In the rows, zero is written as 128.
Families of rows that turns and mirrors carry onto each other, the same ones carrying the whole set onto itself: the rest of each named row's family, in list order:
5 families of 6 rows:
z_178: [133 165 159 143 138 132 140 124 164 157]
z_590: [150 154 145 126 117  93  91 132 128 143]
z_248: [ 90 141 137 142 109 161 147 148 129 165]
z_334: [127 165 152 141 132 120 121 147 129 177]
z_491: [ 94 148 137 156 135 160 154 127 158 145]
z_160: [117 173 147 153 141 126 119 129 137 169]
z_323: [ 92  98 108 144 129 161 149 136 112 127]
z_400: [ 89 146 121 161 135 158 143 140 126 160]
z_803: [152 110 131 114 127  93 107 112 121 102]
z_396: [100 101 100 123 119 113 129 130 115  87]
z_993: [ 93 114 109 149 116 166 150 127 146 111]
z_209: [128  97 104 131 100 142 131 123 140  90]
z_739: [166 112 127 119 103 113 117 120 146 102]
z_255: [150 150 156 128 138  96  97 111 133 139]
z_924: [ 93 103 117 125 108 151 166 147 119 128]
z_721: [119 164 159 149 144 130 112 123 135 170]
z_406: [129 163 159 120 112  96  98 114 144 133]
z_558: [123  84 106 122 123 126 134 124 110  96]
z_267: [109 170 158 139 111 134 113 132 141 167]
z_281: [ 94 105  96 146 123 155 151 141 114 124]
z_81: [128  92  96 124 117 118 136 130 112  95]
z_388: [ 90 139 134 158 140 163 139 135 124 164]
z_866: [ 90 144 133 147 141 143 156 153 124 166]
z_633: [156 119 123 117 124  86 112 118 123 103]
z_945: [113  96 118 105 109 113 152 129 122  93]
z_771: [137 121 119 118 110  90  94 124 120  98]
z_405: [169 146 155 125 122 108 121 120 157 137]
z_820: [132 126 139 103 111  86 118 112 134  96]
z_2: [ 77 112 107 138 134 140 160 145 117 120]
z_28: [150 160 148 131 137  90 103 117 136 140]

Same family as z_81: z_160, z_400, z_281, z_633, z_28
Same family as z_334: z_590, z_396, z_866, z_771, z_2
Same family as z_558: z_323, z_803, z_255, z_721, z_388
Same family as z_248: z_924, z_406, z_267, z_945, z_820

Families of rows that turns and mirrors carry onto each other, the same ones carrying the whole set onto itself: the rest of each named row's family, in list order:
6 families of 6 rows:
z_588: [123 128 113 113 137 122 241  96 134]
z_644: [147 166  97 103  90 139 164 120 123]
z_669: [123 122 117  63 137 107 175  87  76]
z_591: [109 120 133  75 159 141 153  90  99]
z_433: [152 161 104 106  95 139 151 117 125]
z_718: [141 125 120 111 142 118 238  92 134]
z_947: [152 163  86 111  90 137 177 117 110]
z_938: [128 125 126 112 143 141 227 102 152]
z_439: [134 114 112 126 142 154 219  87 145]
z_905: [142 160 108 110 113 148 139 113 134]
z_216: [120 118 122  76 138 117 175  88  65]
z_685: [116 122 116  68 150 139 167  62  91]
z_645: [149 149  95 108 102 130 140 108 132]
z_328: [107 132 117 124 140 124 233 101 135]
z_535: [115 126 135  93 152 128 159  73  76]
z_21: [129 121 126 113 142 144 235 106 138]
z_24: [126 145 132  69 145 125 182 100  65]
z_775: [112 124 130  90 144 121 169  88  63]
z_480: [144 177 102 125  97 126 164 105 113]
z_916: [158 167  96 117  92 125 169 106 111]
z_27: [123 131 132  62 144 133 171  84  75]
z_729: [139 147  81 107  94 146 150 104 124]
z_355: [119 129 125 116 153 148 206 102 160]
z_476: [130 173  97 119  99 129 152 102 126]
z_373: [162 150  94 114  91 120 170 117 114]
z_661: [118 114 126  69 156 123 159  75  97]
z_391: [129 133 126 112 144 135 240 119 119]
z_714: [117 119 134  63 148 131 165  87  84]
z_515: [133 117 119 121 147 135 213  94 158]
z_912: [132 126 114 114 142 139 243  97 123]
z_128: [122 120 128  81 152 133 159  65  85]
z_929: [120 108 113 128 141 142 217  96 147]
z_303: [122 133 114  66 139 127 179  83  65]
z_32: [107 118 118 132 143 134 219 103 141]
z_673: [136 161  88 110  96 135 149  98 132]
z_124: [145 175 101 104  97 131 180 131 109]

Same family as z_729: z_669, z_718, z_439, z_685, z_373
Same family as z_938: z_644, z_433, z_21, z_27, z_714
Same family as z_912: z_947, z_645, z_661, z_515, z_303
Same family as z_916: z_588, z_216, z_128, z_929, z_673
Same family as z_391: z_591, z_905, z_24, z_355, z_124

Families of rows that turns and mirrors carry onto each other, the same ones carrying the whole set onto itself: the rest of each named row's family, in list order:
4 families of 8 rows:
z_264: [130 107 148 121 139 147 144 133 175 107 147 102 115 140 131]
z_499: [165 149 103 132 122 114 120 144 106 133  81 141 175 115 113]
z_634: [134 137 141 135 112 138 110 146 144 150  80 128 176 124 122]
z_925: [ 93 131 103 149 103 141 112 127 157 146  99 151 153 102 137]
z_465: [120 141  64 148 108 120 123 124 118 128 103 165 148  95 129]
z_578: [120 107 104 120 133 130 156 111 155  87 159 120  93 134 127]
z_736: [ 94 116  94 145  86 137 125 119 147 149 100 137 166 136 132]
z_629: [164 126 144  91 156 131 138 126 136  85 145 121 126 143 108]
z_976: [127 144 137 122 121 143  97 138 142 143  88 150 179 110 123]
z_171: [ 96 132 105 146  92 132 116 122 153 150  84 143 156 119 128]
z_314: [124 127 130 120 104 139 108 131 132 147  89 136 194 143 117]
z_321: [161 130  91 108 157 124 144 124 122  72 157 141 112 115 124]
z_849: [102 125 100 159  95 133 127 133 155 149  91 131 149 116 136]
z_416: [136 137  62 161 105 109 139 131 114 131  93 145 147 106 127]
z_374: [149 152  96 123 113 112 115 130 104 131  80 155 173 117 111]
z_972: [152 138  93 118 111 117 119 129  95 130  93 148 190 135 110]
z_592: [117 114  95 125 137 138 148 119 158  87 165 133  96 118 139]
z_175: [174 125  96 118 152 115 159 131 117  80 149 121 113 128 118]
z_562: [120  98 141 104 132 149 142 120 165 104 154 108 131 160 124]
z_587: [122 116 147 106 148 156 128 127 175  98 154 124 118 128 133]
z_445: [127 143 132 124 107 132 103 131 137 146  75 145 177 126 114]
z_802: [121 126  58 144  94 116 135 119 109 131 103 151 163 127 124]
z_245: [159 113  88 104 142 119 158 118 111  78 161 126 127 148 116]
z_85: [164 116 139  85 149 136 139 127 129  88 149 115 149 161 111]
z_291: [158 122  97 105 149 117 155 116 122  73 155 127 105 133 112]
z_357: [119 140  68 147  96 110 127 118 118 133  88 155 150 111 123]
z_690: [119  97  89 121 124 134 161 110 149  90 165 118 110 150 132]
z_967: [154 154  98 124 127 120 107 135 103 125  92 163 175 101 114]
z_65: [129 108  92 139 133 131 164 124 154  93 156 114  95 126 137]
z_74: [125 111 150 102 142 145 140 120 171  97 150 113 112 143 122]
z_709: [163 132 145  89 166 139 126 135 139  84 149 129 133 127 119]
z_481: [174 124 150 102 159 134 139 141 140  94 140 109 133 141 115]

Same family as z_357: z_578, z_629, z_171, z_374, z_445, z_291, z_74
Same family as z_562: z_736, z_314, z_972, z_802, z_245, z_85, z_690

Families of rows that turns and mirrors carry onto each other, the same ones carrying the whole set onto itself: the rest of each named row's family, in list order:
4 families of 8 rows:
z_934: [134 149 101  87 157 145 119 130  90  89  96 107 158]
z_225: [124  79 104 160 163 128 115 116 120 122 147  76 121]
z_530: [122 119 129 161 138 132 124  94 103 121 100  56 115]
z_842: [112 113  86 137 148 134 141 107 108 103 125  64 100]
z_200: [122 123  97  97 122 153 189 150 102 136 143  96 155]
z_72: [163 105 134 139 113 123  98 105 113 111 109  77 127]
z_630: [141 128 118 111 139 135 102 117  76  87 162  86 157]
z_767: [128 125  90 119 125 119  96 112 128 107 102  71 126]
z_791: [124 156 119  97 147 142 162 139  86 104 165  99 152]
z_595: [127 169 130 119 111 147 140 117 106 128 154  93 129]
z_413: [ 96 101  79 130 174 132 133 136 115 121 152  80 149]
z_224: [122  89  87 135 176 143 132 123 115 113  74  90 130]
z_959: [136 118 130 136 159 142 108 111  97 115  59  87 154]
z_505: [161  72 161 148 149 124 156 140 103 135 112  93 160]
z_317: [168  93 154 117 161 111 126 151 107 108 133 111 174]
z_302: [107 167 109 110 151 168 155 124  88 123  99  98 150]
z_238: [148  96 124 110 148 122 101 133  78  98 122  83 193]
z_310: [125 124 125 138 106 150 142 104  77 136  92  56 153]
z_408: [156 112 164 144 109 151 146 114  75 138 126  82 161]
z_524: [139 100 130 118 173 153 172 158 105 137  97 122 175]
z_418: [166  77 107 106 143 124 133 148 115  99 157 110 143]
z_63: [134 167 141  99 119 130 125 138 110 129 130 100 177]
z_764: [149 103 159 160 125 131 151 115 112 145  90  77 131]
z_218: [148 101 154 141 146 136 157 149 123 151 160 114 157]
z_884: [101 127  92 130 169 160 169 134 124 141  97 102 127]
z_279: [107 142  91 115 154 138 162 131 117 111 157  90 112]
z_574: [161 132 139  87 139 123 137 145  89  91 145 110 168]
z_599: [124 102 101 139 127 157 180 125 106 137 153  84 114]
z_89: [145 133 152 126 142 153 150 132  99 141  66 107 168]
z_363: [159  61 110 120 139 117 143 154 134 129 108  99 154]
z_296: [138 106 104 100 189 134 128 153 113 102 108 123 168]
z_331: [118 109 145 158 144 139 154 136 127 174 116  88 163]

Same family as z_842: z_530, z_791, z_505, z_317, z_764, z_279, z_574
Same family as z_224: z_934, z_959, z_302, z_524, z_884, z_89, z_296
Same family as z_413: z_200, z_767, z_238, z_310, z_63, z_363, z_331

Families of rows that turns and mirrors carry onto each other, the same ones carrying the whole set onto itself: the rest of each named row's family, in list order:
9 families of 4 rows:
z_10: [140 178  97 167 133 124 128 111 113 145 158 157  79  76 153]
z_420: [140 183 136 166 120 124 126 119 107 133 143 156  56  72 158]
z_26: [139 120 134 160 113 128 145 117 126 120 116 100 139 115  98]
z_173: [128 177 108 142 159 147 128 111 106 163 156 143  76  81 159]
z_138: [140 146 148 157 100 127 126 114 127 121 125 113 141 132  90]
z_843: [133 146 151 145  82 137 135 116 141 111 134 113 142 126 131]
z_292: [122 157 147 143 134 128 158 137  98  92 135  91 154 136 150]
z_722: [148 200 110 150 119 137 112 101 106 136 153 147  77  89 160]
z_657: [142 161 123 183 157 173 112 119  99 121 110 110  55 113 143]
z_546: [126 168 105 123 160 180 104 132  99 131 138 136  70  99 122]
z_180: [117 130 134 141 124 100 162 159  88 109 138 100 137 110 151]
z_135: [137 125 151 154 129 105 142 152  90 134 149  77 127 124 163]
z_858: [146 181 109 144 164 172 102 148  89 113 149 111  69 114 129]
z_918: [121 170 115 178 121 145 121 131  91 127 122 146  60  92 181]
z_305: [117 155 139 120 132  99 153 139 110 141 162  79 124 133 148]
z_479: [123 153 153 142 143 105 178 143  98 122 158  93 115 102 171]
z_215: [135 189 120 167 127 133 118 114 106 165 150 160  73  89 147]
z_62: [141 117 136 153  80 132 116 134 123 125 125 107 133 123 114]
z_735: [139 165 117 143 175 157 106 146  84 116 140 123  60 109 107]
z_156: [156 175 132 155 160 165 109 134 100  94 136 109  54  98 127]
z_167: [118 183 104 174 130 128 149 109 102 133 128 164  67 104 148]
z_442: [122 161 111 154 137 141 133 131  97 141 148 161  65  81 175]
z_359: [127 140 143 154  96 135 134 141 124 111 118 117 140 122  87]
z_984: [128 158 145 141 127  98 150 155  86 107 157  95 140 130 157]
z_385: [148 185 137 134 163 159 101 127  75 125 137 118  55 115 124]
z_340: [115 150 160 151 102 127 151 114 116 118 112 125 151 130 117]
z_39: [126 153 146 159 138 102 167 151 100 119 155  86 142 118 154]
z_48: [128 141 146 140  86 132 121 129 153 122 132  84 125 105 132]
z_968: [144 149 117 158 168 184 113 121 105 124 133 125  58 105 123]
z_914: [123 146 180 132 133 120 150 146  96 114 144  84 127 138 150]
z_890: [131 137 139 140  95 156 135 124 138  99 117 115 114 111  88]
z_946: [112 142 175 129 123 113 137 155 112 133 138  69 112 113 147]
z_217: [134 174 100 160 170 162 135 126  90  96 125 121  61 127 129]
z_73: [130 170 121 158  98 136 130 105 103 165 141 164  81  99 161]
z_512: [148 160 120 138 165 181 112 135  78 111 143  94  73 134 139]
z_454: [121 146 129 117  95 131 125 126 139 129 136  99 126 137  98]

Same family as z_657: z_918, z_48, z_946
Same family as z_156: z_420, z_135, z_62
Same family as z_843: z_442, z_968, z_914
Same family as z_722: z_26, z_180, z_385
Same family as z_292: z_173, z_546, z_340

Families of rows that turns and mirrors carry onto each other, the same ones carrying the whole set onto itself: the rest of each named row's family, in list order:
4 families of 8 rows:
z_370: [102 203 124  93  67 150 127  97 133 136 131 105 132 110 157 150  95  74
 127  82 117]
z_514: [146 143 157 140  86 107 146 114 127 153 133 142 157 158 169 187 142 122
 124 126 122]
z_874: [ 73 161 169 132  89 107 100 110 129 122 133 150 125  94 155 127 114  85
 133  37  98]
z_971: [ 92 199 150 118  94  80 110  84 161 113 137 145 138  99 120 138 123 121
 174 108 150]
z_603: [119 140 148 158 105 121  96  78 143 168 121 146 178 128 153 137 119 137
 126 121  95]
z_531: [132 121 188 126  77 109 153 116 132 138 116 123 137 123 139 211 113  90
 153 124 147]
z_41: [ 54 146 158 162 106 103  89 119 150 134 146 159 145  87 159 158 120  99
 126  64 132]
z_700: [118 185 124  81  62 155 128  93 131 165 135 120 156 107 156 147  89 100
 162 127 129]
z_526: [ 85 127 108  96  77 123 100  76  93 138 128 120 136 102 157 168 104  96
 120  68 102]
z_347: [131 102 138 112 102 121 101  67 179 133 128 129 170  85 175 164 137  88
 171  99 130]
z_69: [113 203 149  85  64 121 138  94 126 160 132 122 124 103 142 118  97  95
 162  86 109]
z_100: [ 99 137 106 115  85 157 107 105 106 147 139 131 142  83 151 174 117 106
  98  75 101]
z_414: [148 108 153 166 102 116 138  79 167 145 118 136 173 125 147 162 126 122
 129  98 105]
z_779: [ 67 184 160 133  91  96  91  97 176 144 146 146 128 116 143 144  95  91
 135  49 123]
z_277: [139  95 156 135  87  98 145 104 169 136 130 139 177 108 159 181 119  75
 169  83 148]
z_80: [ 97 124 166 117  68 129 149 127 130 128 129 129 137  69 136 198 103  87
 167 109 163]
z_153: [ 97 189 168 117 108  92  94  98 163 147 137 154 157  99 112 149  95  97
 179 117 157]
z_520: [111 209 141  89  92 112 111  90 163 128 144 143 141 114 112 149  83  83
 161  79 139]
z_311: [120 141 149 148 137 125 115  58 140 128 125 145 173 136 172 151 119 126
 135 128 107]
z_624: [ 54 143 157 132  82  94  80 102 140 104 141 157 123 107 157 162 126 117
 136  64 120]
z_860: [100 111 162 103  81 112 143  97 149 147 141 121 113  78 155 215 123 101
 165 109 158]
z_361: [105 197 171 101  94  80 100 107 143 133 138 154 129  94 117 126 120  84
 170  71 128]
z_148: [104 170 155 136  96 105 130 130  86 156 135 142 149 129 158 187 130 114
 124 140 142]
z_49: [132 141 180 127 114 108 168 121 103 168 144 145 133 123 179 187 134  97
 139 116 129]
z_789: [106 186 108  92  73 115 140  63 122 151 125 101 150 101 152 132  98  99
 164 112 132]
z_37: [ 91 175 120 117  95 117  88 100 128 145 139 125 125 104 140 167 120  80
  91  48 106]
z_287: [111 166 121  93  85 127 123  98  94 144 140 138 131  98 142 137 110  91
 119  47  87]
z_226: [ 97 154 155 128 116 104 154  98 106 146 154 151 129 136 167 202 118 132
 133 130 145]
z_109: [145 124 187 145 133 120 129  83 131 162 127 156 154 132 160 157 124 116
 133 111  90]
z_170: [126  99 129 120  81 124 109  93 179 143 139 155 188  80 149 152 114 100
 175  79 131]
z_76: [144 114 188 114 100 127 166 110 147 145 132 133 127  74 146 190 128  85
 168 102 136]
z_773: [155 105 173 121 108 124 132  95 175 145 140 160 167 102 176 153 135  92
 173  87 113]

Same family as z_41: z_603, z_700, z_100, z_80, z_153, z_148, z_170
Same family as z_773: z_874, z_69, z_361, z_49, z_287, z_109, z_76
Same family as z_370: z_514, z_531, z_414, z_779, z_277, z_520, z_37

